In the rows, 128 means zero.
One turn moves every row onto another: examples first, then more rows asked:
gom: [135 124 134 111 104 110 118 167 136 108 121 142 166  97 134 105 119 128]
gev: [136 135 123 113 114 112 127 134 109 128 121 102 132 165 123 114 147 136]
Sati: [139 161 117 106 130  91 107 159 103 140  76 136 148 134 135 127 145 130]
ginu: [168 146 131 132  94 115 122 146 133 116 113 158 133 119 142 129 111 136]
sunas: [171 161  95 113 106  92 146 151 124 113 108 136 140 112 144 132 126 145]
lod: [138 153 109 118 114 141 111 179 123 150 115 148 155 103 125 124 164 116]
mula: [145 161 112 123 113 107 136 175 123 121 113 118 124 142 133  91 126 118]
matup: [123 131 103 119  97 124 109 150 117 153  96 145 142 148 152 134 149 117]
fuda: [111 121  98 114 132 126 103 140 100 133  88 140 137 124 130 125 172 115]
bar: [135 128 122 124 141 112 126 158 112 100 111 102 135  92 139  96 123 141]
das: [125 141 131 147  94 126 149 168  99 116  93 141 118 129 135 136 137 130]
Bag: [124 124 132 151 125 148 131 144 109 119 112 140 106 132 120 122 159 127]
viri: [140 142 121 157 128 115 104 154 133 130 127 146 120 113 122 102 157 103]
bomud: [124 101 113 131 120 120 140 164 136 136  90 141 141  96 160 130 144 134]
resis: [145 164 108 144 128 106  97 153 110 107 117 156 136 102 112 128 157 118]
Dol: [164 137 125 102 111 110 116 125  96  89 104 128 154 115 139 120 137 152]
lur: [161 155 102 139 137 106 128 148 109 118 134 127 133 114 107 133 174 130]
kipa: [131 132 116 136 111 125 136 166 114 121  96 127 141  71 164 124 141 142]
Dusal: [128 119 122 134 135 123 113 124 120 129 123 139 137 118 157 160 145 156]
nos: [161 150 129 122 135 116 139 155 101 147 139 132 127 131 123 122 172 119]
Gefim: [151 111 141 109 109 119 121 149 128 153  98 112 153  96 125 123 131 137]
Somel: [162 125 112 102 123  84 151 158 120 144  98 116 151 105 133 133 144 139]
Vufig: [129 147  98 106 124 124 125 138 117 121 123 100 134 125 120  90 169 122]
zubi: [147 101 142 130 116 103 121 147 131 138 105 156 131 132 139 131 119 122]
Kasa: [141 120 115 117 114  95 123 174 112  88 128 149 163 119 143 115 129 133]
Migor: [134 127  86 117 109 111 135 121 127  98  96 116 127 120 138 129 122 149]
vot: [140 132 120 118  92 138 111 127 133 117  94 118 142  99 130 123 115 147]
pagiv: [123 119 112 140 111 121 140 156 132 112 153 140 138 112 156 135 127 136]
Zole: [165 121  91 113 123 125 137 130 118 136 112 115 137 125 167 128 156 148]
nurov: [133 160 116 120 135  90 123 155  96 104 104 164 135 129 122 128 166 124]
fuzul: [141 156 141 130 121 126 138 143 101 156 108 111 123 126 128 146 146 140]
Dopa: [138 123 112 110 155 109  88 133 121 121 109 117 147 123 149 116 132 147]
bof: [117 155  99 119 104 135 125 170 133 147 119 118 142 115 129 126 123 121]
muge: [107 144 116 114 111 109 125 163 101 100  90 123 149 128 105 134 132 140]
daso: [125 155  99 134 123 126 115 161 139 111 125 155 124 135 130  97 144 113]
sar: [155 130  98 116 142 109 130 135 111 128 106 144 141 118 158 163 146 152]
bope: [127 129 126 141 102 124 110 152 111 117 111 132 152  95 101 125 181 124]
tomi: [134  97 100 117 129  87 141 137 128 126 101 129 127 137 142 129 131 129]
kero: [140 110 129 133 124 118 159 164 140 139 132 130 139 106 144 141 140 141]
raso: [145 139 104 139 101 132 108 136 113 103 125 115 133 112 112  99 172 119]
rin: [134 120 153 132 121 112 131 152 124  98 108 132 132  99 134 101 115 134]
toge: [135 119 116 160 137 110 124 147 112 123 101 138 112 121 121 119 182 121]
tave: [161 147 110 105 134 108 100 126 121 104 117 132 140 122 152 107 117 135]
Zesu: [165 133 117 125 108 126 122 150 119 147 112 129 148 109 179 121 163 145]
Fuva: [126 158 128 125 110 133 134 159 105 102 100 126 143 100 102 121 168 145]
vob: [136 131  76 139 123 114 105 143 111 110  96 135 131 121 127 114 180 118]
Meto: [141 133  98 130 124 111 113 164 128 144 130 129 154 108 109 128 184 118]
fub: [176 125 135 116 120  99 119 151  98 109 116 131 157 134 153 115 157 152]

Zole -> kero
Zesu -> pagiv
Gefim -> ginu
Where do these go?
toge -> bope
Vufig -> nos
mula -> gev

